In each game, the first row plays the second. By how much does the first row win? 20 means about a draw, 40 a big win and 0 a big loss. Wins can go round in a circle. Each row has two weighted sums of its numbers, A and B, taken from their middle values. A row wins by its A times the other's B, less its B times the other's A.
[ -4  -3  11  14 -10   7 -19   5   3  -3   3 -12  20 -15  15 -14 -13  -1  10  -5  11]
[ 13   6 -14  -9   2   6   2  26   9   0 -25  -8 -27  12  -4 -16 -11   6  19  -1  30] -> 17
[-14  39  47  -5  34 -14   5  -1 -15 -13  -8 -18   9 -36 -25  -5   5 -12   8  -3 -27]
[-23  40  17 -15 -16  -3  22 -12  -4 -17  29  -3  18  38 -13 -19   3   1  -1  -1  16] -> 27
[ 20  24   8   6  11  13  -4 -12 -18  -3 -37 -20  19  11  -6 -26 -53 -29  47  -1 -32]
[ 45  -8 -29  55 -11 -42  39  50 -35  45  48  21  22 -43  46 -29 -28  59 -21 -60  33] -> 19
[-27  -2   6 -18   5   1  11 -22 -21  -8  15  10  26 -13   2 -17  17 -35 -42  -3   0]
[ 30  -4 -25   6   7  27 -19  12 -30  -7   0   6  26   5  31 -13 -17 -11  31   8 -21] -> 20
[  3  32 -16 -24  -2   4  33  25 -15  -3  14  16  47  22  20 -24 -20   0  -4  -6  24]
[-49 -12  46  28  16 -34  14  -4  58 -14  43 -20 -19  -6 -16  17  47   3 -41  -3  12] -> 23
[ 27  68 -59  -7   2 -55  38  53 -11  28  30  23  24 -42   1 -19  -3  10 -21 -59  10]
[ -5 -11  30  17  26  14 -26 -44  79 -55  -8 -38  -8  18 -12  24  24  19  -3  13 -33] -> 19
[ 33   6  24  -6   1  -7 -10  12  27  -4  23 -16  -8  10   6   4 -28  44  26 -17   6]
[-42 -38  10 -13  10   1  15  27 -35  36 -27 -32 -63  -7   5 -24   0   8  18   7   8] -> 17
[ 34  47 -42   5 -29  -4   5   2  -4  15  28  13  11   4  37 -28 -25  -4 -13 -19  22]
[ 36  -1  68 -64  38 -73 -21 -29 -15  45  55  64  46 -24 -86  44 -27 -97 -33  13 -37] -> 3
[  4 -47  47 -33  10 -18 -29  -4 -31  16  37  41  50 -26  -2 -16 -11 -17 -42   2   1]
[-91 -26  58   2  40 -57  50   9  21 -15  48 -23 -43   9 -40  23  91   0 -63 -21  25] -> 14
[-30 -19  18  42   9 -11 -10 -24  65 -45  46 -25  13 -18  18  20  41  -4 -53   1  27]
[ 74   8 -71  37 -93  56 -52  16 -11 -28 -79  43  16  31   7  26   9  10  -8  57  -9] -> 32
[ 50  14 -50  -3   9 -47  39  79 -28  42  12  17 -29 -40   4 -16 -17  52   4 -47  -2]
[-23  -9  18 -28  15  -7  11  36  -4   0  18  12 -30 -44  12   3  27  41  -9  -7  29] -> 28
[  6  -3   1 -11  -9  17  -9 -11  -8   1 -29  -3  21  19   8 -41 -39  -5  31 -18  -3]
[ 25  -6   9 -53  27 -17   6 -22   2  22  18  48  45  18 -40  13 -14 -47   2  18 -13] -> 9
[-35  15  42  -5   8 -16  24  17  17 -41 -10 -15  -8  43  -8 -41  59  19 -58 -25  28]
[-26 -15   0 -19  12   1  15   4  30  11  28  10 -27   5  20  25  -5   7  -8   5   7] -> 22
[  5  -3 -10  -4  12  16 -12  49 -24 -10 -13 -12   3 -36  15  -3  34   2   2  -3  11]
[-25 -20  17 -32   7   0  -9  17  15  -9   1  -7  15   6  -5 -34  12 -23   5 -21  10] -> 11
[-34 -19  24  13  13  -5   7  -9  26  -6   7 -11  -4  17  11  11  28  -6 -29   3  11]
[-55 -23 -12  -2  25 -52  11   3  30  30   4  36 -61  31 -33  49  55 -24 -22 -35  -3] -> 28
[ 63  46 -58 -46 -34  24   3  62 -50  14  -5  43  62 -28  61 -62 -56  30  25 -16  11]
[-29 -53  18  -5   1   0   2   7 -25  28 -15 -17 -43 -33  23  -7  26  19 -49   0  52] -> 20
[  2 -10   9 -41   0   4  31  48   2   0  -4 -10 -30   6   8  -1   8  30 -16   7  36]
[-15  15  27  23  28 -16  12 -22 -44  37 -41 -33 -35 -21 -27  10 -34   1  44   9 -25] -> 21
[-19 -21 -14 -11   9 -14   2  24 -31  21 -29  33 -14  14 -41  20  11   0  44 -30 -35]
[ 20 -12  -9  49 -17  -3 -13 -28  47  13  -2  30 -35  33 -16  27  -5  23  -2   5   7] -> 20
[ -8   2  -7 -34  -1  17  32  -4 -47   1   3  41  27  14  23 -29 -19  -2  -8 -14 -27]
[ 72 -17 -45   0 -22  66 -61   6 -28 -35 -51 -45  53  -3  40 -28   3 -20  29  25 -28] -> 33
[  9  23  -8   3 -14 -16  18   5 -10  -8  22  46  28  17  24 -31  -3  11 -38 -36   9]
[-41 -31  36  20  17  -6 -10 -18   8   9   7 -30 -58 -63   6  29  20  31  -8 -12  38] -> 18
[-12 -13  16  29  19  -2   2 -27  13  31 -37 -22 -42 -31 -16  38 -39  25  66   4 -42]
[-39 -31  25  24   6 -16  -7  -9  19 -11  19  -5 -25   3  -9  14  42  -3 -31 -25  13] -> 21
[ 15 -33 -26  21 -37  21  -6   5 -75  33 -45   9  44  16  45 -69 -62  22  10 -18  29]
[-51 -28  34  29  20 -20  25 -13  61 -12  44  -6 -55   6  -8  42  60  29 -45  -3  25] -> 26
[ 34  61 -22 -23 -27  24 -13  -1  -7 -23 -18  11  35  40   9 -29 -53 -25  24  11  -5]
[-50  -5  13  -7  46 -16  31  -2   5  14  12 -24 -33 -16  -8   8  14 -36  -9  -4   4] -> 19
[  4 -34  -7  23  15   2  19  -9  -5  34 -15 -11 -36   3   6  18 -17  32  20  20 -16]
[ -1  40  -3  -2 -39   8 -27  -2   1 -26  18   9  36  -4  17 -37 -33  -7  20 -27   0] -> 19
[-31 -24  26  20  59 -20  22 -11 -26  21   4 -38 -16 -60 -21  46  15   2  21  16 -22]
[-10   3  10  25  -1 -23   6  14   5 -15  60  -7 -21 -33  23   5  11  47 -30 -31  33] -> 19
[ 30  -2  -6  30  -9  11  -3 -11  23   1  -3 -16 -26  37   1  -1 -29  24  19   1  16]
[ -5 -26  -3 -28  -1  34  -1 -32 -72  -8  -6   2  29  -3  17 -28 -36  -6  10   3 -40] -> 11
[-32  -6  16 -56  30 -12  22  46  40 -30  41   6 -15 -30 -11  31  49  21 -22 -13  33]
[-26  -1  15 -31  -3  -5  17  21  11  -8   4  12 -10  32  -7  -6   2   7  -6   7  24] -> 21
[ 42  36  19 -52   1 -14 -23 -31  35   0 -10  41  40   1 -66   0 -13 -79  -7   9  -6]
[ 24  12 -20  42 -25 -39  27  41 -15  39  47  17  12 -31  53 -33 -12  59 -42 -38  67] -> 28
[-11 -14   4 -12  21 -21  24  46   9  -8 -10  -6 -32   7 -12  14  58  11 -24  -6   1]
[ 48  22 -29  -7 -27  24  -4   5  -3 -15 -39  14   9  29 -28 -18 -21   4  41  -6 -20] -> 21
[-16 -36  42 -26  29 -28  -1 -12  16  25  43  15  -8 -28 -10  32  20 -21 -37  -1  19]
[-14 -32  16 -16  -8  -9  16  51 -13   6  -8  -4   0   7   8 -17  12  35 -13  -5  27] -> 22
[ 11  51   7  38 -15 -59  36  17  19  17  61  18   6 -27  17 -27   6  20 -56 -41  31]
[ 105  -43  -71   72 -112   99  -99  -44   43  -70 -110   48   31   97  -10   69   20   10  -22  110  -64] -> 14
[-16  -5  14  20  13 -16  17 -65  15  22  34  21  18  27  11   2   1 -31 -66   2  19]
[-19 -18  39  11  30 -25   3 -47   2  29  21   1  -6 -31 -38  27  -8 -38  -2  10 -10] -> 15
[ 14  36 -11 -34 -36  26 -11  -8  10  -7 -19  20  27  18   3 -29 -30  -5   8   4  15]
[-20  15  17  -2   4 -17   3  -8  33 -10  13  13  13  18 -10 -10  10 -18 -15  -8  17] -> 23
[ -4 -10  11  26 -15 -39  24  19   7  21  40  11  -8 -37  17 -18   9  54 -35 -40  36]
[ 18  32  -4  -9   9  21 -18 -15  10 -10 -31 -33  17  11   6  -1 -10 -39  20  10 -24] -> 21
[  0   8  22  33  29 -10  -5 -18   8   6  -3 -31 -32 -16  -9  10   4  -5   6  18  -4]
[ 25  16 -33 -12 -38   2   0  48 -20   1   3  10  27 -34  30 -43 -14  19  -2 -31  39] -> 18
[ 29  -1 -35   6  -4 -58  42 117 -53  51   8   2 -22 -77  16 -36   9  81 -25 -62  41]
[ 35  26  21  23  18  -5 -14  -2 -12   0  -3 -24  16  -8  -2 -23 -30  16  29   4 -10] -> 22
[ 38  -4  -5   6  -8 -22  30  64 -55  29  31  19  11 -40  41 -46 -13  67  -7 -29  12]
[ -9 -13  -3  19   2   7  -5 -10  30   6  12  15 -29  10   7  22  -1  16   3   3  16] -> 30
[-17  28  21   5  12 -18  15  -1   7 -18  26   2  24  42   1  -3  10  -5 -28  -3  19]
[-55 -18  42   8  38 -26  36  -4  29 -14  15 -37 -26 -10  -1  13  73  28 -38 -20  21] -> 13
[-18  15  36  -8  23  -6 -13 -11   7 -10  -9 -19  -9 -44 -17  -4  13  -4  10   7 -28]
[ -8 -19 -10  -5   3  11   7   4  13   7  18 -15 -12   4  21  27  14  -1   4   3  -9] -> 20
[ 15  40   2  -8   4   9   4  -8 -26   8 -56 -27  12  -7 -31 -19 -35 -26  60   4 -20]
[-16 -21  43 -20   2 -28  -9 -23   6   0  39  28  31  11 -28   1  10 -26 -20   8  -2] -> 19
[ 16 -32  21 -18   7  10 -22 -20 -19 -19  -1   8  35 -19 -13 -22  -5 -14 -11  -8  -7]
[ 12  32   4  -2  -5 -17  23   1  -5 -13  45  15  33  -9  10 -23  -2  32 -16 -30   5] -> 17
[  4   5 -13 -10  22  14 -16 -10  33 -24   6 -13  13  63   8  10  -8 -34  17   9  -7]
[-43   9  29   7  36 -19  23  -1 -24  33 -53 -31 -61 -40 -42  28   1  -1  30   8  -2] -> 23
[-78   2  26  21  38 -26  38 -31  -7  21 -12 -45 -43 -28 -57  43  20 -45  27  25 -36]
[ 27  -5 -44   9  -5 -20  29  50 -41  39   2  22 -28 -31  16 -15 -16  51   8 -32  19] -> 28
[ 79  -8 -76  14 -82  74 -43 -11 -43 -14 -76  43  32  76   9  -5 -45  21  58  34 -46]
[ 116  -98   81 -120   42  -49  -97  -28  -33   65   93  104   91  -53  -77   47  -61  -92  -69   53  -38] -> 23
[ -1  12   6 -17   0   2   1   0  13 -43  18  -2  25  -2  -6 -14  21 -15 -10 -11 -15]
[ -1  -1 -12 -41 -15  18   0   9  16 -10 -37  10  12  23 -17 -18  11 -31  14  -7 -14] -> 23
[ 34  56 -54   6 -10 -56  30  67 -26  36  11  29  -4 -45  -4 -14 -21  35  -1 -49  -9]
[-12 -45  -4 -23  22  19  -2  42 -27  13  -1 -26  -8 -11  33   4   6   5  22   5  -9] -> 19
[ 26  47  10  18 -10 -46  20  17  23  -4  29  15  33 -29 -23 -21   6  18 -21 -34  19]
[  4   9 -14 -20 -11  17  20  17 -42   5   6   4  28  25  16 -16 -17  24  22  17  11] -> 22
[ 21  -5  10  13   5  -5  -4 -10  54   4 -21   3 -10  23 -17   4  -8  10  13 -18   2]
[-38  57  -1 -35  -4  18  16 -23 -29  17  -8   6  11  24   1 -12 -28 -40  27  27 -10] -> 21
[  7  -6   3  -2   9 -12   4 -12  27  20 -11   0 -14  13  -8 -14 -19 -10  19  -8   9]
[-26  64   5  47   8 -66  54  13 -11  21  89  13  39 -56  15  -4 -18  13 -51 -22  42] -> 24
[-55  -9  11 -12  -6  -6   9   3  42 -12  24  -1 -28   4 -11  28  43 -13 -34   9  35]
[-10 -51  13   1   5   5  29  21 -37  29 -11 -42 -43 -13   0 -20  -2  43  34  -2   5] -> 24
[ 31  21   5 -43  12  12  -6  31  -8   7 -25 -33  -7 -13   9 -23 -26  -3  33   3  -8]
[-43 -85 -44 -32  18 -16  27  26 -25  36 -15  27 -50  28 -30  24  60  -8   4 -27  14] -> 14
[-12 -36  16  14  -9  15 -23 -18  12 -32 -17 -26   3  33  -3  16  30 -13  -9  23  11]
[ -1  25   8 -25  14   5  26  -4 -15  27 -34 -22 -13  -6 -26   0 -11   0  52  22 -26] -> 20
[-43 -32  41  18  25 -20   8  -6  42 -19  64  -5 -18  -8   3  29  31  26 -30 -14  -2]
[-10 -56 -28 -27 -31  36  -4  19  -9   6 -14  29  -1  10  13   8  29   5 -10  19  22] -> 20
[-40  21  28   2  42 -17  26 -22 -22  20 -15 -16 -25 -29 -37  23   2 -20  25  12 -19]
[-43 -18  17   3   3  -9   8 -21  33 -31  40 -12   7  43  13  21  44 -41 -42   5  -4] -> 26
[  2  20  -6  -6 -19   6 -11 -29  12  -3   7  18  19  22   9 -19 -19 -18   4   4   0]
[ 38  62  32  82 -69  38 -48 -92  68 -64  28 -31  64 -21  41  -6 -22  27 -62  73   3] -> 18
[ 40  32 -16  -3  16  28 -55 -21  63 -55  -9 -22  49  -8  19   7  29 -61 -14  27 -29]
[  0  -1  13 -10  -9  -8  -2   9  14   0  -9 -18 -20 -21  -4 -13   3  26   1 -22  31] -> 12
[ 25  -3 -94 -48   2  13  -5  37 -47  39 -77  50  -5  68 -24  13 -32 -45  89 -23 -49]
[ -7 -32 -17 -18   1  22  -5  13  27  -8  11  -4   1  33   8  -4  -2  -6   4   8  12] -> 18
[ 10   0 -20  -9 -12  37  -5  -7 -35  21 -51 -33   2   9   0 -24 -54 -13  75  20  -4]
[  6  32 -13 -55 -20  53 -38  13 -21 -50 -38 -14  58  52   4 -29  13 -41  29  34 -30] -> 20
[ 61  31 -76  20 -13 -33  29  52 -54  43  22  34  30 -12  28 -35 -54  39  18 -49  -7]
[-28  -5  38  27  42 -32  25 -14   5  13  10 -23 -20 -15 -23  10   1  -7   8  -6  -8] -> 18
[-31  27  12 -28   7 -13   7  16   2 -25  13   9   5 -15  -6   5  33 -11 -16 -16 -12]
[-20   4   1 -27   4   5  27 -16  -7  25  -5  12 -34  -7   0   2 -12  -6   9   4 -11] -> 30
[ 35 -50 -21  37  -2  37 -39  -1 -13 -26   0 -47  23  30  44  -9  -5 -11   4  10   0]
[-15   1 -17  -7 -45  18 -21  -6   9  -2 -26  14  -2  42   6  -3  11 -21 -15   9  21] -> 21
[ 38  71 -25  42 -12 -42  18  10  32   2  67  39  21 -53  35  -3 -35  22 -32 -52   9]
[ -9 -11  21  -2 -11 -10  10  24   7  12  27  10  18 -21  35 -12   6  46 -25  -5  33] -> 9
[-13  -1  11  23  -4  -2 -21 -25  -1  16 -13  -2 -21 -16  -2  -7 -45  13  38 -13  -4]
[ 24 -33 -32  28 -25  18 -29  23 -20   2 -44  42 -12  17  23  30  13  11 -15  13   9] -> 24
[-63 -40  57  21  36 -42  31 -29  40  15  35 -29 -30 -23 -23  12  50  -6 -36 -23  14]
[ -6  31 -16 -10   0  11  -8 -22  -5  -2  19  16  20  19  21 -14 -51 -30  24 -12 -11] -> 18
[-20   0  -1  24 -14   8 -14 -35  13  18 -38 -11 -27  -6 -18  16 -10 -18  17  27 -15]
[ -2  -3   7 -35  19  19 -20  25  19 -27  11 -20 -12   8  10  13  20  14  16  18  -4] -> 17
[ 10   3 -11 -10 -26  19  -5   8   6  10  -6 -33   5  17   5 -46 -29  10  36 -17  19]
[ 10  25  13   9  21   5  -7 -24  17 -14 -18 -45   9  -2 -30   6  23 -32  10  25 -16] -> 12
[ 40   0 -31   4 -30  26 -21  -3  12  11 -30  18  -2  20   2   1 -32  13  27  10  10]
[  2   7   3 -12  -3  -8 -10  29 -17  -6  24  13  21 -14  25 -12 -21  29  -4 -40  23] -> 28
[  7  12   3  -4 -13   3   0 -17  15  -5   2   8  11  37  -9 -25 -10  -6  -9  -1  15]
[-45 -30  59  33  30 -35  27 -21 -23  53  -8 -54 -81 -71 -42  46   3  39  29  11 -17] -> 14
[-20   9 -32 -47   5  11  38  23 -28 -14 -14  23   2  33 -12 -11  20 -20  21  -9 -30]
[  2 -13  -6  -4   0  -6   9  15   7   6   6 -15 -15   4   1  -7  10   4 -11 -15  45] -> 25
[ 35  20 -17  33 -36   0   1   4 -16  10  11   9  19  -6  16 -28 -36  41  10 -11  33]
[  1 -42  15  31   7  34 -52 -33  31 -40 -20 -56 -35   7  14  10  45 -10  -8  25  12] -> 25
[ 23  47 -13 -21 -26   8  -9  20  24 -28  -8   0  47  31 -11 -11 -28  -7   5   6  30]
[-27 -33  -8 -36   9  19  19  36 -42  -3   6   9  23   3  16   6  15   2  17 -15 -35] -> 23
[ -6 -57 -18  13  -7   8  12  -2  20  41  21  13 -35 -17  20  24   2  57   4   0  10]
[-45  19  18 -22  19  -4   4  -8 -11   4  11  -1   5 -26   3   6  -1 -23  13  -4 -16] -> 21
[ 20 -40 -36 -21  -4  29  -4   9   9  16 -13  37 -15  25  27  18  -9  14  15   9 -15]
[-19 -40   2   1  18   0  25  -6  16  11  53  -5 -26   3  29  26   2  37 -16 -12  33] -> 20
[-25  -8  36 -12  -6 -24  -6 -29 -10  51  24  23  -8 -24  -5   2   1 -23 -52  35  44]
[  6  56  -1 -22  -2  21  -5 -12 -30  -2 -32 -16  51  24  -8 -32 -25 -48  34  20 -44] -> 17
[-14  -4  17 -24  15  12  -7  -1  44 -35  -4 -38  -7  14 -24  22  48 -10  10  19  -1]
[ 21  39  -3  17 -15 -19   9 -12   4  -8  50   4  35   8  20 -25 -10  15 -24 -20  13] -> 18
[-29  -7  16 -33  13 -10  28   2  14  -4  15   6   1   0 -14  -6  32 -26 -14 -18  -6]
[ 30  41  -5 -45 -22  41 -30  -3  -9 -39 -34  -6  37  25   5 -14 -29 -14  38  12 -22] -> 19
[-14 -27  50 -40  25 -43 -15  -8 -11  27  37  12   7 -29 -42  14  15 -27 -19   4   6]
[ 39   9 -12   1 -19  10 -13 -11  15  16 -37  15  -5  28 -16 -21 -32  15  36   0  -4] -> 30
[ 10  19 -29  -9  11  21   3  19 -31  -2  19  19  46  33  45  -8 -23 -26  15  -3 -39]
[-19  15 -26  -6  24  -7  44  17 -17 -28 -26   4  29  58  -2   9  50 -37 -17 -13 -37] -> 23
[-23 -15 -28 -36  48 -32  37  20  24  18   4  54 -42  35 -28  49  43 -26  -3 -30 -42]
[-15  12  11 -17   7   4   4  12   5 -10 -12 -10 -20 -31  -8  -6  18   0   7  -7  -5] -> 18
[ 14 -11  14 -27  18 -12 -20   1  22   7  18  17  20  -3   8  16 -19 -30   0   1 -10]
[  5 -34 -26 -16 -33  35 -22  15   5  -8 -19   7 -15  42  10 -32  -3  39  20 -17  21] -> 12
[ -4  13   0  11 -21   5 -10 -28   7  -7   0   1  15  24  -6 -24  -8 -18   0  -2  24]
[-26  28  47 -31   6 -23   5 -33  13  12  27   5  -9 -12 -32  12  15 -17 -16   9  12] -> 18
[ 21  22   8  22  -6 -19   9   7  -6  -1  29 -10   4 -21  23 -18 -11  62 -10 -34  36]
[ -22  -10   56  -32   85   -7  -36   16   57  -64  -19 -103  -38  -12  -56   74   64  -14   64   11  -64] -> 34
[ 23  44 -20   7 -31  13 -27 -11  23 -18 -34  -3  35  35   2 -46 -46 -34  32  -6  -9]
[  1  22  20  14   7  -1 -11 -25  13 -12 -18 -33   4  -9 -23  -4  25 -24  -7  10  10] -> 19
[ 86 -67 -40 116 -80  24 -42 -18  15 -13 -73  47 -22  83   9  61  24  50 -41  46 -51]
[-57 -59 -37 -62  51 -40  76  81 -41  47   0  40 -69   0 -36  55 107  14 -14 -19   1] -> 24
[-34 -12   9   5  17   2  31 -32 -34  14  30  -3 -24  -8   4   2  -9 -11  14   1 -24]
[-29 -48  47 -46  20 -24  15  18 -22  22  30  10  14 -28 -25  -2  31  -9 -19   8   4] -> 34
[-20 -86 -39   2   7  -5  -7  61 -27  21 -40  13 -78 -14  -5  55  64  13   8  -5   4]
[-26 -31  27  -4  29 -12  50   9 -36  24   9 -22 -28 -21 -12  -4  30  21  -6  -7  10] -> 17
[ 31  58 -53 -17  -5 -57  64  91 -76  67  24  48 -16 -47  -1 -33 -13  54 -12 -42  21]
[-17 -33   3 -35  19  15 -17  18  21 -22  12   0 -22  11  26  23  18  -1  -4  -1 -11] -> 20
[-14  25   1 -28  10   3  23  -2  21 -19  21  25  12  31 -17  12  34 -32 -14   7 -30]
[ -1 -30  26 -23  11  -8 -28 -42 -17  15   9  20  37 -39 -30   7 -14 -38 -18   8   1] -> 26
[  1  39 -32 -23 -23 -16   9  32  -3  19  23  30  -6 -48  21 -24   0   7 -22 -43  51]
[  5   0   1  15  -7 -16   6  36 -11  13   9   9 -23  -7  34 -21 -19  53 -11 -23  28] -> 20
[ 55 -32 -40  24 -45  32 -28   7  -3  11 -28   2   4   4  19   0 -39  21  44  21  -5]
[  3  10  -7 -11   1 -15  14  25 -19   0  -6  20  -8   3  -4   9  21   2  -6 -10 -14] -> 16
[-29 -54 -60 -60  17   6  24  48 -30  23 -20  39 -45  20 -19  40  45  -5  28 -17 -14]
[-28  15 -46 -23  12 -31  10   8   9   1 -20  44 -32  44 -49  37  40 -50   7 -40 -31] -> 15
[-62  12  43  20  36 -22  43 -36 -13  36  14 -48 -43 -30 -18  10 -16 -22  26   3 -35]
[ -6   0   0   3  -5  -3   7 -15  32   2   7  20 -24   6 -12  20  18   5  -7  -2  22] -> 19
[ 44   2 -58  31 -39  27 -31 -14  31 -14 -46  44  12  88  -5  11 -18 -32   6   9 -18]
[-17 -10 -37 -44 -22   8 -12  34 -15  23 -43  14 -13  46 -17 -14 -15 -14  46 -16  -6] -> 19
[ -2 -55  28 -55  21 -16   0  26   5  22   2  11  -5 -39 -26   8  36 -12 -22   7  29]
[ 15  35  -5  32   0 -31  14  -9  20 -20  68  25  17 -15  14  -1  -4  13 -34 -35  -2] -> 14
[ 26  49  -6 -27   1   3  -8 -12  44 -34  20   2  52  -3   4   2  13 -45 -12 -10  -9]
[-22  14  21   6   7 -17   4   4  -5  15 -21 -31 -36 -13 -23 -11  -8  -8  23   5   7] -> 19
[ 35  37 -16  14 -19 -37  10  31  12  15  31  20   5 -22  25 -26 -21  25 -31 -38  46]
[ 18 -63 -13  21 -18   9  -8  10  -6  32  -3  -9 -27  15  18  -2 -21  40  25  11   3] -> 12
[-10 -21 -47   6  -4  25  28  -6  57  -2   6   5   1 -14  40 -23 -29  10  12 -35  12]
[-25 -16   9  14  15  -3  13 -29   2  20   6 -14 -24  -7  -5  10  -3 -27   4   9   5] -> 16
[-16  17  23 -12  20  -8   8   2 -14  17 -10  -7 -31 -23  -7  -4  -9  -1  13   9   0]
[-27 -10 -10 -46  -5  10  13  12  11 -21  17 -11  20  -1  -1 -16  41 -25 -16   0  24] -> 18
[-10   8   6 -17 -21  13  -8  -7 -24  -9 -16   1  34  59   4 -51 -33 -24  14  -7  -4]
[ 29  14 -27  -7 -45  38 -36  -2  -7 -15 -50  14  47  45  -7 -30 -36 -14  42  -7 -14] -> 21
[  8  20  25 -16  -1 -10  -3  16   6 -12   9 -27  31  -2 -15 -36   1   6   7 -21  20]
[ 31  26 -59   9  -6 -46  61  77 -55  53  32  14 -17 -42  10 -17  -9  73  -7 -42  35] -> 12
[ 44  29 -34  41 -15 -22   9  33   4  17  28   5  29 -35  37 -25 -37  28   0 -46  34]
[ -8 -31   9 -12   1   1  10  26   4 -12  -3  14  -3   5  -4   0  20  13  -4 -11 -12] -> 20
[ 33  59 -34  30  -8 -75  44  55 -23  37  44  18   2 -46 -11 -24  -4  37 -33 -58  26]
[-12  24  -3  21  18   0  29 -32 -29  13 -26   5 -15  28 -32  16 -11 -29  22   9 -35] -> 13
[ 19 -32  -5  12  15  14 -12  31 -30  16 -53 -47 -30 -28   6 -22 -33  10  46   1  15]
[  5  26  17  -3  37 -26   6  -8  28  -9  25  23   7  -3  -6   2   3  -9 -10  -2 -15] -> 30
[-29  13  16  -9  11   1   9  14  -9   3  -9 -11  -4  10   1  -8   2   7  12  -5  -6]
[ 48  30 -13 -11 -27   9  -2   2 -11  -5 -24  25  17  29 -12 -32 -20  -2  16   4 -31] -> 19
[ -1  54  13 -21  41  -7  20  -2  -5  -5 -58  -4   6  -8 -57   3 -12 -48  35  -4 -45]
[ -5 -16 -39 -13 -14  -1  -1   3  -5  14 -21  18 -36 -13  -8  17  30 -11   2   1  29] -> 20
[-39  -1  31  -1  10 -24  15  -5  25 -15  27 -18  12  -5 -13   1  49  -5 -36  -3  23]
[-25  29  45  26  17 -14  17 -39  -8 -26  29 -18  31  31   5 -20   5  21 -21 -30  -2] -> 20
[  7 -27 -10  19 -25  20 -24 -11   4   7   1  21  -8  24  14   8 -13  37  13   2  -4]
[ 47  49 -11  -3  -4  10  -3   2 -18  -9 -31   0  49  49 -10 -49 -43  -5  38  -1  -3] -> 21
[ 28   4 -45  -7 -15  24  12  23 -25 -14 -24   1  16 -16  50 -33 -18  46   3 -17  11]
[-16   2   7  -2  -2  -1   0 -15  45 -13  15  16 -36   2  -2  31  36   6 -27   6  17] -> 25
[ 54  18 -25  10 -28  26 -39  -5  -7  -7 -15  15  -4  16  15 -16 -64   4  38   5 -11]
[  0  16 -15 -28   5  14  14  34  -2 -25  -6 -10   2  -8  13 -13  22   1   5   0 -16] -> 20
[ 34  38 -28 -15 -16  34 -31  -6   2 -28 -28  -4  37  25  13 -22  10 -38   5  18 -14]
[-31 -51 -25  -7  19 -32   5  19   0  21 -12  24 -80  13 -12  47  43   8  -5 -38   9] -> 21
[-67   3  50  11  36 -37  28 -17   2   5  46 -16 -57 -42 -22  19  40  -8 -25   4  15]
[  4 -34 -16   5 -25  18 -16 -24 -34  18 -19  12  24  -2  19 -33 -39 -20  -9   9  10] -> 26
[ -8  13  22   6   3  -2   5  -7 -28  16 -14 -21 -23 -14  -1 -23 -24  12  23  -2   2]
[-15 -44 -25 -15 -30   7  -2  18 -17  12 -26   6 -18  12  -3   0  14   6  22  -1   9] -> 19
